The same turns and mirrors carry the whole set onto itself, and each row onto the other rows of its family. Which rows share a family with each named row? Give them in list order.
These 40 rows form 8 families of 5 rows each.
j852: [ -7 -33 -12 -25 -40  16   1 -14  -9 -10   8]
j441: [ -2 -57 -26  13 -27  11 -18   1 -50 -14  34]
j820: [ -1 -27 -40  19 -18   1  12  41 -40  22  31]
j47: [-21 -52  -9  -1 -46  30   4   6 -42   1  22]
j216: [ 13 -17 -18  16 -10 -18  -5  36   4  -8  12]
j162: [ -7 -44 -30  -4 -23  20   4  -4 -56  10  31]
j979: [-21 -35  -1 -25 -47  28  -9  26 -19 -18  -1]
j628: [  3 -16 -12 -13 -10  24 -19  33  -1 -10 -13]
j872: [ 12  -1  -8  14 -22 -19  16  31 -21 -15  21]
j686: [ -3 -43 -20   8 -33  10  10 -19 -24   8  30]
j391: [-10 -22  -3  -5 -28   7 -15  59  -7 -18  -4]
j316: [ -9 -31 -17 -37 -45  31 -13  23 -16 -15   8]
j246: [ -9 -50 -25 -13 -46  34  -1   1 -39   4  33]
j658: [ -8 -49 -17 -17 -35  19 -24   0 -39 -30  16]
j580: [  7 -34 -34  25  -3  -3   1  28 -47  11  35]
j515: [ 10 -15 -11  22 -27 -12  24  11 -36  -5  35]
j740: [ 10 -14 -28   6   3 -10 -13  54 -23  -6  10]
j123: [ -3 -33 -15 -19 -26   8 -33  27 -20 -40   1]
j208: [  8 -31 -20  10 -11  -8 -33  44 -22 -31  12]
j620: [ 10 -35 -24  33 -15 -11   6  12 -16  10  32]
j890: [-10 -50 -16  34 -30  11   6  28 -43  12  35]
j329: [  1 -11 -33   1 -15  -5   0  64 -20   6  11]
j491: [  5 -18 -19 -17 -27   9 -20  59  -3 -16   5]
j51: [ -2 -13 -19 -33 -15   9 -16  38 -17 -22  -7]
j121: [ -1  -9  -1 -20 -41   5  16   0 -26 -22  12]
j915: [-10 -11 -25 -33 -30  12  -2  48 -15  -8  -4]
j27: [  1 -16 -10 -20 -26  -1  -9  21  11 -21  -5]
j726: [ 10 -36 -25  35  -3  19  -2  18 -30  19  24]
j76: [  1 -19  -7   0 -40   3  25  -9 -40  -9  30]
j217: [ 12 -26 -28  21 -15  -3 -12  60 -17   3  29]
j343: [-13 -38 -36  -4 -36  21  15  11 -49  20  30]
j847: [  5 -47 -32  23 -28  13   0  25 -40  17  46]
j577: [ -4 -43 -20   7 -21  38  -1 -10 -36  14  19]
j563: [-11 -32 -20 -39 -29  28  -5   2 -37 -12   6]
j969: [  8 -45 -27  29 -12  -7 -22  28 -39 -16  33]
j901: [ -2 -31 -13  30 -18  -3  -6  61 -22   0  19]
j965: [ -6 -31 -12 -22 -24  42 -10   0 -18  -4  -5]
j875: [  6   1  -2 -12 -32  -9  11  25 -14 -27   6]
j247: [ 12 -18 -20  21   3   9 -13  44  -9   4   5]
j975: [-17 -27 -28 -37 -43  29   7  15 -32   2   8]

Same family as j969: j441, j658, j123, j208
Same family as j162: j580, j740, j51, j563
Same family as j217: j316, j246, j491, j847
Same family as j620: j852, j216, j686, j27
Same family as j901: j47, j979, j391, j890
Same family as j975: j820, j329, j915, j343
Same family as j247: j628, j726, j577, j965

The same turns and mirrors carry the whole set onto itself, and each row onto the other rows of its family. Which rows share a family with each named row? Give them in list order.
These 40 rows form 5 families of 8 rows each.
j182: [-19  21   0  54   6  15 -15  -7  -1  24   3  27  -5 -17  32 -10  10 -12
   2  -9 -11 -53 -19  -1  10 -14   5   1]
j619: [ 11  14 -15  32  -2  -1 -15  47  21  -6 -36 -18 -17  17  30   0  27  29
  -1  25   6 -33 -23 -21  12   3  -6 -23]
j954: [-34  33 -16  40   6 -35 -10  -2  29  -3 -41 -19 -23 -11  15 -16  22  13
   9  17 -14 -23 -11   8 -17  -2  28 -43]
j240: [-41   8   4  20   0  -7 -25 -12  14 -23  22  -3 -38  21   2   8  18  -1
  11  -5   8 -45 -27  -6  32  -9   8  -6]
j616: [ 32   6 -27  20 -14   0 -30 -10  37 -24  10  -8 -45  13  19  -2   6   2
 -12   9 -35  -9  -9   4   3   8 -28 -16]
j394: [-17  -4  15  66 -14   6  10  38  13  30 -32 -20 -36  14  25  -3   1 -14
  -3  20 -22 -17 -10  27  11 -17 -20 -12]
j390: [-34  15   0   2  -3   9 -19 -31  10 -11  14  -4 -48  20   0  -5  16  13
   7   1  -3 -27 -26  -5  37 -22  -5 -16]
j35: [-14  21  37  32 -27 -13 -31   1  42   7   3 -21 -30  50   8 -11   8  -7
 -10  -6 -24 -17  -7  36  13  -3   1 -36]
j986: [-13  -3  19  62  -3  22  -6  32  12  25 -27 -29 -22  11  14  -6  14 -10
   2  12 -27 -14 -12  30   1 -23 -22  10]
j970: [ 22  14 -11  44  -3  11 -13  45  19 -14 -32  -5 -15  13  18  -4  27  18
  17  17  -2 -27 -24 -21   3   5  -1 -44]
j374: [ 31  26 -20  37 -16 -14 -30   0  25 -23  13 -14 -29  14  26 -41 -12  12
  -8  -3 -23 -20  -1  -6  -4  12 -12 -12]
j669: [  8 -11  -7  27 -28  29  -3  13  38   9 -33 -29 -20  19  21   1  18  10
  15  15  -7 -38 -23 -18  -4  19 -10 -22]
j846: [ -9  -7 -17   5 -10 -14   2 -31  12  -7 -19 -17 -40  12 -10  -9  -7   9
  10  18   8   2   2  20 -16 -27   7   2]
j758: [  7  -5  19  48  -5   3 -17  22   1  35  -7  -8  -1  17  16  -7  -7 -24
 -16  34  -8  -3 -12   9  21 -24 -15   0]
j676: [ -1  27 -11  49  23  13 -16  -4   3  10   4  26 -28  -5  15 -18  32   4
 -16 -15 -26 -33 -17  22  20 -42  13 -20]
j976: [  0 -10  -1  14   2 -14 -13 -26  33 -10 -12  -9 -48   7 -10 -12   2  14
   6   4  11 -12   1  28 -29 -10  13   8]
j564: [-17 -11  26  73 -21   0 -12  42  -1  21 -28  -5 -19  12  32  -6   0 -15
  -1  16  -4 -28  -6  21   4 -17   3 -10]
j205: [-15  27  -2  47   0  27   1  -8 -11  13 -14  26  -6  -6  32 -23  10   2
   6  -7  -1 -53 -12  20  18 -25  -3 -14]
j950: [ -3  29  -2  25  -1 -10   0 -16  14  10 -46   5   3   3  14 -10  15   7
  -3  24 -11 -26  -5  26 -23 -29  34 -43]
j876: [  9  12  32  32 -35 -26 -26   4  12  -3   6 -35 -42  27  -6  -4   8 -10
 -16  -7 -31 -27 -21  30  29 -17  -4 -27]
j865: [ -3  23 -12  27  -1   0  -7   0   9  21 -31   0  -2  14   4  -3  34   9
  -7  17 -18 -32  -8  14 -37 -22  45 -25]
j461: [ 44  14 -17  31 -20  -8 -37  -2  17 -20  12  -2 -31   9  11 -21   0  12
   1  -6 -20  -4  -5  -8  -1  14 -21 -13]
j312: [-10  21 -32  28 -20 -42 -20 -11  -3   9 -26 -17 -34  -7   7   2   0  13
   2  -2   3  -7   4  20 -17  -3  -3  11]
j304: [-10  19  26  37 -27 -28 -24   0  30  -4   4 -21 -41  37  11  -4   5 -11
 -22   9 -40 -13  -7  41  24  -7 -10 -35]
j368: [ 18  16 -25  48 -16  20   1  40  23  -6 -34   2 -24  26  32   7  14   1
   9  14  -2 -44 -20  -1  -7   4  -6 -44]
j306: [ 11  20 -27  56  -5  24 -24  32  16  -7 -30 -22 -12  10  29  -6  18  11
  14  29   1 -14  -5 -11   6  -4   3 -47]
j632: [  7 -20 -32  30 -13 -22   4 -23   8  -9 -15 -18 -35   9 -17  -9   0   9
  11   6  -4  -9   1  26  -6 -32  11   9]
j334: [ 32  11 -17  24 -24 -17 -46  -9  23 -12   9 -16 -26  12  19 -20   1  12
   7   8  -1 -12 -10  10  -5   3 -42 -31]
j895: [-25  26 -16  42  14  -6   0  -4   9  37  -3  23   4   6  35 -16  10 -11
   2   2 -17 -49 -22   2  21 -13  -5  -3]
j464: [-19  -4  34  33 -21 -31 -46  -3  25  -8  15 -20 -40  25  14 -12   6 -11
 -14  20 -38  -9 -15  16  16 -13  -1 -23]
j618: [ 36  18  -6  35 -32  16 -29 -16  26 -33  -4 -25  -9  15  19  -7   9   2
  -2   1 -34 -40  -4  19  -2  14  -4 -10]
j234: [-19   1  -5  20   7  -3  -5   4  11  14  11  15 -66  27   0  -8  16  15
  16 -20  16 -31 -21   8  23 -31  -1 -19]
j554: [ -4 -15  24  63 -10   8   9  33  18  32 -25 -18 -27   0  23 -20  15 -11
   8   4 -28 -19   0  19  30  -8   0 -18]
j596: [ -3   5  -9   7  -3 -29 -11 -20  18  -7 -16 -13 -38  -3 -28   0   2   5
   7  12  -8  16  -2   3  -4  -7   5   5]
j631: [ -4   9  40  40   2 -18 -22  12  28 -15  10 -18 -19  43   7 -22 -12 -21
   4  31  -5 -22 -12  21  23 -16   5 -40]
j849: [-31  27  -7  30  14 -13 -18 -17  19 -24   8 -11 -44  26   1   5 -10  -3
   1  -2  11 -39 -31   6  38 -15   5   3]
j773: [  0  35   0  40   0 -23   7   8   9   7 -44  13   5  -2  -3 -14  12  -1
  13  11  -7 -29  -6  18 -25  -9  30 -38]
j621: [  6  17  -2  32  -4 -22  -4 -19  33  23 -45   4 -11   4  10  -5  16  13
   3  12 -14 -33 -13  12  -8 -28  40 -53]
j644: [-29   7  -7  16   4  -8 -21  -6   1  -7  21 -10 -32  23   1  14  22  -5
  13   4  31 -33 -22  10  38  -3   1 -15]
j330: [ -9  29  -3  54  23  14 -17 -17  -1  28  12   9 -13 -22  29 -19   5 -24
   6   2 -12 -43 -19   6  10 -12   3 -21]

Same family as j304: j182, j240, j394, j970, j846, j950, j461
Same family as j312: j954, j669, j758, j676, j618, j234, j631
Same family as j205: j616, j390, j564, j368, j464, j596, j773
Same family as j330: j619, j35, j986, j374, j632, j621, j644

